One turn moves each row of this set onto another row. After a few examples, where does it send each row asked below?
q49: [ 22.4  -5.2  -5.4   8.9  -0.5   7.2 -18.5  14.2   5.3   1.8   2.9  13.2
  16.9   8.2]
q62: [-6.2  9.1 -2.6  8.0  8.4  0.6 -1.5 24.1 13.1 10.2  1.4 -7.2  6.0 -1.6]
q191: [  6.6 -10.7  -4.2   1.2   8.2  14.0 -25.5  17.9   0.6  -2.5  14.4   6.6
   7.6  -8.5]
q784: [  1.0  14.3 -16.0  -4.4   4.6  14.8 -27.4  -4.1  12.9  -4.1  -9.9   0.3
   6.3   1.5]
q26: [ 17.2   8.4 -19.0   9.5  18.3   5.7 -24.5   9.1  20.9  11.3 -18.0  10.6
   9.2  -7.1]
q885: [  4.9   4.7 -12.6  13.3  12.6   2.2  -6.2  -5.2  18.5  12.6  -1.3   8.5
  -2.3 -18.7]
q44: [ 18.2  11.8  -1.0   1.3   4.4   3.0 -15.9  13.5  12.9  -2.9   5.8 -14.3
  10.0   2.5]
q949: [ 10.7  -0.7  -8.2  13.4  11.3  18.0 -37.8  18.0  15.1  12.0  -8.9   6.9
   2.9  -6.9]
q660: [  7.9  -6.2 -12.1  18.2   2.3   0.5 -12.6   0.8  25.8  10.5 -23.6  -1.8
   4.9  -7.6]
q712: [ 9.6 -2.0  2.0 15.3 -5.2  5.5 -1.8  0.1  0.1  0.7 -5.0 -2.6 10.0  9.5]
q91: [  2.2 -15.3  -3.3  17.9  11.5   3.3 -11.3   8.0  -1.3  -9.4  -6.0   5.2
   4.6   6.1]
q274: [ 3.8 -3.8 -0.4  8.3 14.7  4.5 -8.2  6.8  3.3  3.1 16.6 -2.1  4.3  6.9]
q507: [-8.4  6.7 -5.7 -9.9 -0.8  8.2 -7.1  7.2 12.6 11.2  6.3 10.8 -1.5 -4.9]
q83: [  1.9  -9.3  -0.3   6.9  13.0  17.8 -12.8  16.3  -2.5  16.3  -5.2   0.8
   4.9 -19.3]
q226: [-9.1 -1.0 -4.3 -1.4  0.8  9.5 -6.2 14.4  6.0 12.3  6.2 16.9  2.0 -9.4]
q249: [ -0.1  13.6  -2.9   8.3   1.7  -3.5 -17.0  12.2  24.4  -2.6   8.5  11.2
  -0.3 -11.6]
q696: [  4.1   0.4   1.3  -1.9  -6.8   8.2 -19.4 -12.5  16.9   6.6  -7.0   4.2
   4.4  11.7]
q631: [ 11.5 -19.7  -1.2  10.6  12.4  11.3 -16.0  12.4   7.0  16.0  -7.3  10.0
  -2.2   5.3]
q892: [  5.1   0.1   2.3  -4.3  -1.8   6.1 -14.6  27.7  16.3   5.7  -6.6   5.9
   6.1 -19.9]
q20: [  0.5   1.9  -8.9   9.5  17.3   3.7 -18.8  -8.6  23.3  -0.2 -16.2   4.7
  -8.8  -2.6]
q623: [  5.5   8.1 -16.2   1.8  10.9  15.7 -23.6  -4.2  29.4  -0.3  -6.4   4.8
  19.0 -13.4]
q841: [  9.1   5.4 -17.2   5.6 -10.3  11.5 -16.0   6.0  10.5 -13.4  -7.9 -11.4
  12.1  -0.6]
q971: [  0.3 -13.7   0.0  13.3  10.7   7.8 -18.2  12.6  15.5   5.1  -8.6 -11.7
  13.5  12.1]
q589: [  8.5   7.1  -3.4  -9.3  -0.6   9.8  -4.7   0.0  10.5   9.4  -6.8 -12.6
  -5.5  -3.5]
q6: [ -4.2  -6.6 -11.1  24.6   6.3  10.6 -30.6  11.4   8.0   0.8   2.3   5.3
  18.0   3.0]
q152: [ 10.7  -4.5   4.9   9.6  12.8   9.3 -17.2   5.5   4.8  13.0 -23.9  14.3
   6.9 -11.4]
q858: [  9.3  -4.3  -5.2  -7.0  -1.0  12.5 -22.7   9.4  17.0   6.1  -6.7  -5.7
  19.0  14.1]
q168: [ 12.9   7.8 -16.4  -5.7  -2.3   7.3 -20.1  -1.8  19.8  -0.6   0.8   5.4
  -3.7 -16.6]
q39: [ -2.7  -6.4 -14.1   0.9   6.2  12.4  -2.1  -8.5  20.5  -2.1 -12.2  -6.6
   5.2  -5.5]
q327: [ -2.9   5.5   1.6  15.3  19.1  16.5 -20.2  -4.0  19.0  16.8 -13.3   4.4
   5.3 -10.8]
q299: [ -2.4   5.9   0.6  11.3   3.5  -1.8 -15.5  20.7  14.8  -5.7  12.9  10.1
   5.8  -8.8]
q124: [ -3.4  10.8  -6.8  10.4   7.4  -0.6  -2.4  22.3  17.7  16.8  -4.5  -0.9
   1.3 -11.0]
q66: [  2.9   5.2   3.1 -11.5  -3.0   6.2 -12.5  23.8  19.7   0.2  -3.4  -2.5
   7.2 -10.1]
q849: [ 13.9   5.8  -8.3  16.4  12.4   6.6 -19.8  17.3  13.9   7.1  -6.1   3.9
  12.3 -27.8]
q281: [ -5.2 -14.2  -0.4  15.0   2.7  15.1 -21.2  -1.8   6.2   8.4  -8.5  15.7
  16.0 -10.3]
q310: [  7.9   9.2 -18.2  15.4  -6.5   1.6 -25.1  -5.2  23.2   3.2  -7.2   3.3
   3.3   3.7]
q137: [ 11.8   0.9 -16.2   4.4  10.6   6.7 -13.4  13.5   5.5  -8.3  -5.5  -4.1
  23.2  10.0]
q814: [  9.0  -7.7 -15.3   6.8  -1.8  12.5 -20.1   7.8  16.7  13.2 -20.2   9.1
  20.3 -15.5]
q803: [  1.9   2.4   4.9  -5.1   8.2  11.4  -9.1  -4.9   8.7  -4.7 -16.7  -7.8
  12.2   4.1]
q574: [  9.7  -2.5 -12.2  12.7   3.0  14.1 -27.5  14.2  -6.7   3.1  -8.1  16.9
  10.2  -2.5]

q83 goes to q168
q507 goes to q299
And these:
q858 goes to q281
q91 goes to q26
q712 goes to q949

